First come named turns, each shown by rows before and after it. For each pair of rows after them, which turns, in which order, take the first row to the second? The first pair is done for you.
Kamo:
[ -5   0 -17  -3   3  11  13 -17  -1   9 -10   5   2  17 -17   7  -5  10
  12  -7] -> [  0  15 -13 -14  -1   8   0 -22  -6  14   2   4  11  13   7   3 -10  12
  -1  -3]
[ -4  -1   1 -10  -6  -3  -2  -9  -7   1   2  -1  -2   4   3  -1  -2  -1
  -3  -1] -> [ -8  -5   1 -10  -4  -3   2  -3  -4  -2   1  -5  -3   2  -4   3   3  -1
   2  -7]
[-13  -1   9   2   1  -7  -2  -6  -9  -4 -15  -8  -5   5  -1   7   7 -11
   4   0] -> [-11   2  10   1   1  -7  -8 -10 -11   1 -13  -4   0   6   6   2   2  -8
  -1   3]
[-15   1   0  -8  -6   3   3  -4  -5   2  -9  -4  -4   9  -6  10   0   1
   1  -4] -> [-11   3   0  -6  -8   2  -1  -8  -9   7  -8   0  -2  11  -2   5  -4   0
  -5   0]
fufal:
[ -5   1  12 -13  16  -7  -1 -10  -5  -3 -21 -23   0  12   5   1   1 -12
  13   0] -> [ -8  -7  16 -14  12  -5  -8  -9 -11  -5 -22 -17  -6   5   7   1   6 -16
   9   5]
[  0   2 -13  -2  -4  11   0  -9  -5  12  -1   7  -1   5  -8   7  -7   3
   9  -4] -> [ -1   2 -11  -1  -1   8   6  -7  -2   9  -1   2  -4  11 -11   6  -6   2
  12  -5]
[  2  -3   3   0  -6   2  -8 -14 -12  15  -3  15   6  -9   0  -8  -2  -6
  -8  14] -> [ 10   8  -1  -2  -1   4  -2 -20  -7  20   5  12  15  -2   1  -7  -8   3
  -3   6]
ropo:
[  6   6  -5   1  -7   3  -9 -16  -3   7   1   1   4  -4  12  -6 -14  11
   0  12] -> [  6   2 -15  -2  -9  10   2  -5   6   3  12   3   2 -10  -3  -1  -9  16
   9   3]
[  2   2 -13   3   0   7  -3 -17  -9  18  19  17  14   0   3   6  -7   5
  -7   0] -> [  2   1 -14   4   0   6   9   4   8   3  31   3   9  -6  -9  13   3   5
   0  -9]
[18  3 13  0 -6  0 -1  4 10  1 -5 11 -4 -2  8 -3 -1 -4 -5 -1] -> [19  1 11  0 -8  2 -1  0 10  6 -3 17 -2  0  5 -3 -5 -1 -4 -1]
[-10   4  12  -8  -2  -3   8  -1   5  -2   3 -16  -4   6  -2  10   2  -6
   7  -3] -> [-11   4  15  -6  -3  -4   0 -10  -3   4  -4 -13  -3  11   5   7   0  -3
   5   1]

Each pair is 2 to 3 turns apart.
[  9   5   0   8  -5   1  -7  14  11  -1  20  10  -4 -19   3 -11  -6   1
 -13  -1] -> [12 12 -3  9  4  0  7 14 22 -1 18 -3  3 -4 -1 -9 -7  5 -6 -9] => fufal, fufal
[-13   9   1  -4  -1   1  24  -1  11   0   1 -11  12   2   7  18   9  -8
  13  -7] -> [-20  -2   5  -6 -16   4   3   0  -3   0   3   6   3 -17  10  17  14 -15
   1   3] => fufal, fufal, fufal
[ -3 -15   3   5  -2  -4  -2   4   1   0 -13   5  -7   4 -10  -2  -7  -2
  -1   0] -> [  1  -7   1  -6 -11  -1 -12   2  -1   3   3  13  -2  -5   5  -3  -7   3
  -9   3] => fufal, ropo, Kamo
[  4  -1  -2   4   0   3   6  12   7  -2   6   3  -3  -3   2   6   8   3
   3 -12] -> [ 4 -2 -7  2 -3  7  1 -1 -1  8 -1 15  2  2  3  4 -1  7  2 -6] => ropo, ropo, ropo
[-1 10 -1 -1  1 -3 -4 -3  9  1  7 -6 12  1 13 -6 -1  1 -7 -2] -> [ 2 11 -6 -1  1 -1  2  5 15 -1 11 -5  9 -3  4 -1 -1  2 -4 -8] => ropo, ropo, ropo
[  7  -2  -3   8   4  -1   4  20  16  -9  11  -5  -7  -9  -9   6   1   1
  -2 -10] -> [  8 -12  -3  13  -1   0  -6  13   2   2   5  15 -11 -14  -7   0  -4   2
  -6   0] => fufal, fufal, Kamo
[ -5   6  12   4 -14  -9  -3  11  -5  -8  -2  -1 -17  -9  -4  16   9  -9
  -2   3] -> [ -2  11  13   1 -17 -10 -10   6 -11  -3   0   2 -14 -11   6  10   3  -8
  -9   6] => Kamo, Kamo
[  8   8   0   6  -3   0   6   8   4 -14   8  -3   8  -8  -6 -12   3   1
  -7  -3] -> [  4   7   9   8  -1  -4  -1  -5  -8  -9  -8  -2   6   1   3 -16   3  -4
  -9   5] => ropo, Kamo, ropo
[-6 -5 -3 -6 -4  4 -1 -5 -3  3  9  2 -2  7 -2 12  0  4 10 -8] -> [ -7  -1   6  -5  -1   0  -7 -11 -11   4   3   1  -2  10   7   8   0   1
   4  -2] => ropo, ropo, ropo
[ -1  21 -14 -13   2  14  -4 -16   1  11   9   2  22   3  -4   0  -5  15
  -2  -5] -> [-15   6  13  -1   5  -2   1  10  11 -20  -4 -25   1  -5 -12   0  19 -10
   0  -5] => Kamo, ropo, fufal
[-10 -23  -2   8   6  -5   5 -11 -17   8 -30  10 -10  30 -25  13   0  -3
  11   4] -> [ -8 -18  -7  -3  -7   3 -12 -17 -28  20 -15  31  -4  17 -15  13  -6   0
  -1  10] => fufal, fufal
[ -3  -6  -1   4  -4   3 -10 -21  -9   6 -10  16  -1  -1 -10  -3  -5  -1
  -2   8] -> [ -3  -8   7   2 -11  -4 -12   8   3 -16   7   0  -8 -18 -10  -1  12  -7
  -5   2] => ropo, ropo, fufal
[ -5  18  21   0   8 -15  -9 -17 -12 -14 -19 -23   7  10  15  -6   2 -11
  -8   4] -> [ -4  10   0  -3   7  -2  15  11  11 -31   3 -31   2   0 -15   8  12  -4
   9 -18] => ropo, ropo, ropo
[ -4 -19 -11   4 -11   9   2  15  -2   0   4  13 -13 -14 -24   3   6   0
   7  -5] -> [ 13  14 -16   3   9   2  14  -6   3  13   6  -1  13  13  -4  -7 -11  16
   8 -11] => Kamo, fufal, fufal
[ 13   4  10  18  10  -5  10 -15   7   1  -1   2   2  16  -2  -3 -14  12
   1   8] -> [  8 -10  17  18  -2  -2  -6 -13  -4   1  -2  15 -11  -1   0  -5 -10   2
  -8  18] => fufal, fufal, fufal
[ 21  10 -10   7  -2  -2   9   8  11   3  18   7  13   1  20   0  -7  22
 -11  -1] -> [  5 -17   1  18  -7  -1  11  26  11 -16   3   8 -13 -13  -4   8   8   3
  -2   1] => Kamo, fufal, fufal
[-12  10   2 -13   0   5  13 -18  -6   9   0   0  14   3  -2   3 -16  14
   4  -6] -> [-12  14  15 -13   3  -5  15  -1   3  -8   3 -21  11   0   3   4  -4   8
   0  -4] => ropo, ropo
[ -8   9  -7   1   1   8   7  -2   4  -1  -5  -1   4   0 -22  12  -2  11
  18  -5] -> [-10  -2  -3  -2 -10  10  -8   0  -6  -2  -5  11  -4 -13 -19   8   2   3
   7   2] => fufal, fufal, fufal
[-10  -4  -5 -12  -8   5  -8   2  -3 -11  -3  -2   0  -2 -18   6  21  10
  11   9] -> [ -6   3 -12 -16 -11   9 -11  -3  -4  -7   6   1   8   0 -14   7  15  14
   9   7] => fufal, fufal
[-14  -7   5  -3   0  -7   3   7   5 -15  -9  -7  -5   0  -7   9  10  -7
   5  -4] -> [-12 -11  -9  -6  -6   5   5  -4  -1  -3  -9  11  -5   3 -13  11   4  -1
   9  -4] => ropo, ropo, ropo
[ -1  18 -10  -9  -1  -5   6   2   5  -1  14  -9  -1  -1  12   3  -2  -2
   0 -10] -> [  2  16 -17 -10  -5   1   4  -4   1   6  14   0   1  -2   9   4  -6   3
   2 -10] => ropo, ropo, ropo
[ -1 -14 -22   2  -3   6  -5  20  -2 -11  18  15  -3 -13 -18   6   0  18
   8 -13] -> [  0 -26  -2  22   1 -10 -12  20  -3 -18   0  10 -15 -12 -15  -2   5   5
   2   0] => ropo, fufal, Kamo
[-18 -12   1  -7 -12  18 -25  -5 -13 -14   7  11 -14 -15  -4   0   1   1
   9  15] -> [-10   9 -13 -17  -3  20  -5   6   6 -17  29  -9   1 -10  -5   6  -1  15
  16  -4] => fufal, ropo, fufal
[  1  -3   3  11   4  -1  -2  14   1 -13  -5  -4  -4   3   8  -3   5 -10
  -6  -3] -> [  3  -6 -12   5  -3  11  -6   6  -6  -2   0  14  -2  -3  -2   1  -3  -4
  -5  -3] => fufal, ropo, ropo
[ -6  -4   0  -3  -3   6  -4 -10 -10   8  -6   9  -4   2  -9   4  -2   1
   5   1] -> [-6 -3 13  0  0 -4 -7 -6 -9  1 -8 -4 -3  1  6  0  4 -7 -3  6] => ropo, ropo, ropo
[-16  -9  -5 -14 -16  10 -14 -16 -28   6  -5  13   0   0  -2  10   4  -2
   5   2] -> [-14  -7 -15 -20 -15  14  -1   1 -12  -2  11   3  -1  -6 -13  17   9   4
  12 -12] => ropo, fufal
[ -4   2   2  -6  -5   1  10  14   6  -6   3 -11  -1  -5 -10   5  14   2
  11  -1] -> [ -4  -2 -11  -8 -10  10   5  -4  -5  13  -1  11   2  -1 -12   5  -1   8
  13   3] => ropo, ropo, ropo
[ -6  -7  -4  16  -8   7 -17   0  -9   3  -5  -2  -5 -12  14 -14  -3 -20
 -13   2] -> [-10 -14  -7  19  -5   8  -4   9  -5  -4  -8  -8 -14 -14  -3  -7   5 -23
  -3  -3] => Kamo, Kamo
[11 12  1  2  5 -3  1 -7  0  6  0 -3  8  3 12 -5 -9  3 -8  5] -> [  8  10   4   5  12  -5  11   1   8  -3  -3 -15   3   7   4  -1  -4   1
  -2  -1] => fufal, Kamo
[  3   4   4   5   5   3  -1 -10  -7   7  -5   9  -1   6  -7  -4  -8  13
   2   3] -> [ -1  -5   5   4   0   6   1   4  -1  -1   1   6 -13  -7 -17   1   4   9
   4   0] => ropo, fufal, fufal
[-13   4  14  -3   4  -6  -7   5   1  -8  -5  -9  -5  -2   1   0  10 -15
   1   1] -> [-11   7   6  -8   3   2 -10 -13  -9  10  -7   7   4   6   9  -2  -4  -7
   0   3] => ropo, fufal
[  0  -6 -10   2   0  13  11   6   7   0  -7   7  -2   2 -17  10  -5   4
  12  -5] -> [  7  16  -7  -7   3   7   7   0  10   3   3  -5  14   8   4   5 -10  13
   5  -9] => Kamo, fufal, Kamo
[ -9 -17   6  12  -5  -4  -6   6  -1  -9 -14   4 -12  -7  -9   4   6 -10
   4   0] -> [-11   1  10  -4  -9  -5 -11  13   2 -11   5  -7  -7 -15   5   5  10  -9
  -3  -5] => Kamo, Kamo
[ 10 -10  17  14  10 -14 -21 -12  -9   7 -26   4  -8  11  18 -12   5 -10
  -2  19] -> [ 19  10   1   6  14 -10 -11 -22  -3  19 -10   0  12  21  25 -15  -8   5
   0   8] => fufal, fufal, fufal
[ -8   2   1 -17  -6   4 -14  -5 -17   9   7   1   7   1  11  -1  -7  -6
  -4   9] -> [ -3  -9 -13 -12  -9  15  -4  -5 -13  11   8   9   4   1  -8   6 -12   0
   7   4] => ropo, Kamo, Kamo
[  7  16   7  11   4  -7 -13   2   6   0   7   8   6  -8  16 -21  -7  -2
 -17   0] -> [  3  -9   5  24   2  -3  -6   6   6  -7  -8  14 -11 -11  -9 -14  -1  -9
  -6   2] => Kamo, fufal, Kamo
[-12 -22  -1   9   1  17  -3 -10  -8  -6 -23  15 -18  -3 -19  17  10 -12
   9   2] -> [  2  23  -7 -14   4  12 -13 -28 -13  11   2   8  16   6  26   8  -8   5
  -9  -1] => Kamo, fufal
[ -2  -8   5  11   0  -3  -1  -3  -7  12 -25  15 -11   2   5  -2   2   1
   2   5] -> [-3 17 10 -8  5 -8  2  3  4  4 -5 -9  5  7 23  2  5  2 -1 -8] => Kamo, fufal, fufal
[  7   0   0  -7  -4   5  13  14   5 -11   3  -9   2  -3 -10  10   8  -2
   3  -7] -> [  5  -3   1  -9 -10   7   4  14   0 -11   5   1   0 -14  -9   9  10  -6
  -2  -1] => fufal, fufal
[-10 -21   6 -13  -5 -10  -1 -11 -13  12  -3   5 -10  -1  10   1  -8  -8
   1  12] -> [ -9 -19  -3 -18  -7  -6  15  11   6  -1  14  -8 -10  -9  -3  10   1  -3
   7  -2] => ropo, fufal, ropo
[ 12  -5  14  17  10   0  -8   7  -3   2 -10  10  -6   7   6 -11   1  -6
   2   3] -> [12 -9 -1 11  4 12 -8  5 -5  7 -1 25 -5  0 -1 -4 -4  3  7  0] => fufal, ropo
[-14  13  -5  -5 -13   9  -8  -3 -12  -1   4   6  -2 -14  -3  16   4   2
   0   5] -> [ -7  19 -10  -6  -1   7   7  -7  -2  -2   4  -7   7  -1  -5  15   0   9
   7  -3] => fufal, fufal
[ 14   4  -3  21   3  -8   7  -8  10   7 -10  -4   3  -3   6 -10 -11  10
  -1   2] -> [15  1 -7 21  3 -6 14 -1 17  4 -5 -6  1 -5  2 -7 -9 12  4 -1] => ropo, ropo
[  4 -10  13  24  10  -9  -2 -18 -12   7 -28  11  -9  22   0  -6  -8 -12
  -2  19] -> [  2 -29   0  19  -6   3   2  19   2 -14  -4  14 -24  -9 -27   8   8 -12
   4   8] => ropo, ropo, fufal
[-30 -10  11   4   7   1   4 -10   3  -4 -15  -8 -11   3 -12   9  18  -3
  19  -1] -> [-30  -9   6   1   7   5   4 -16   0   3 -18  -2  -9   4 -15   9  15   0
  22  -2] => ropo, ropo, ropo
[ 14  12   1 -10   8   0  -5 -20  -3   4  14  -8   8   8  20  -7  -2  13
  -8   4] -> [ 14  14   4  -9  10  -2   2  -4   9 -10  22 -17   5   3  16  -6   6  10
  -6  -2] => ropo, ropo, ropo
[ -4 -16   5  20  -7   3 -16 -10  -2  12 -14  19 -11 -12   0  -9  -2   0
  -1  16] -> [ -4 -19   4  17  -6   0  -1  19  16  -8  -1   1 -16 -18 -11   1  12  -2
   8   0] => ropo, ropo
[ -1 -10   6   4  -5   4 -12  -2  -4  -1  -7  14  -9  -3   2  -6   1  -9
 -11  13] -> [  5   4 -14  -5  -2  11   4  -7   5   8   7  14   5   4  -5  -1 -10   9
   1  -2] => ropo, fufal, fufal
[ -6  23  23 -23  -1 -13   0  -5  -5  -7 -16 -11  -4   6   3   9  11 -17
  -1   2] -> [ -6  14   6 -24  -5  -2  14   7   6 -12  -4  -7  -8  -1 -19  19  11  -9
  11 -12] => ropo, ropo, ropo
[-14 -16  -2   1  -1   9  -2   5  -3 -12 -12   3 -15 -13 -21   3  10 -17
   3   6] -> [  0  15  -9 -11   1   8 -15 -18 -12  12   4  14   8  -7  11 -10 -12   0
 -12  10] => Kamo, fufal
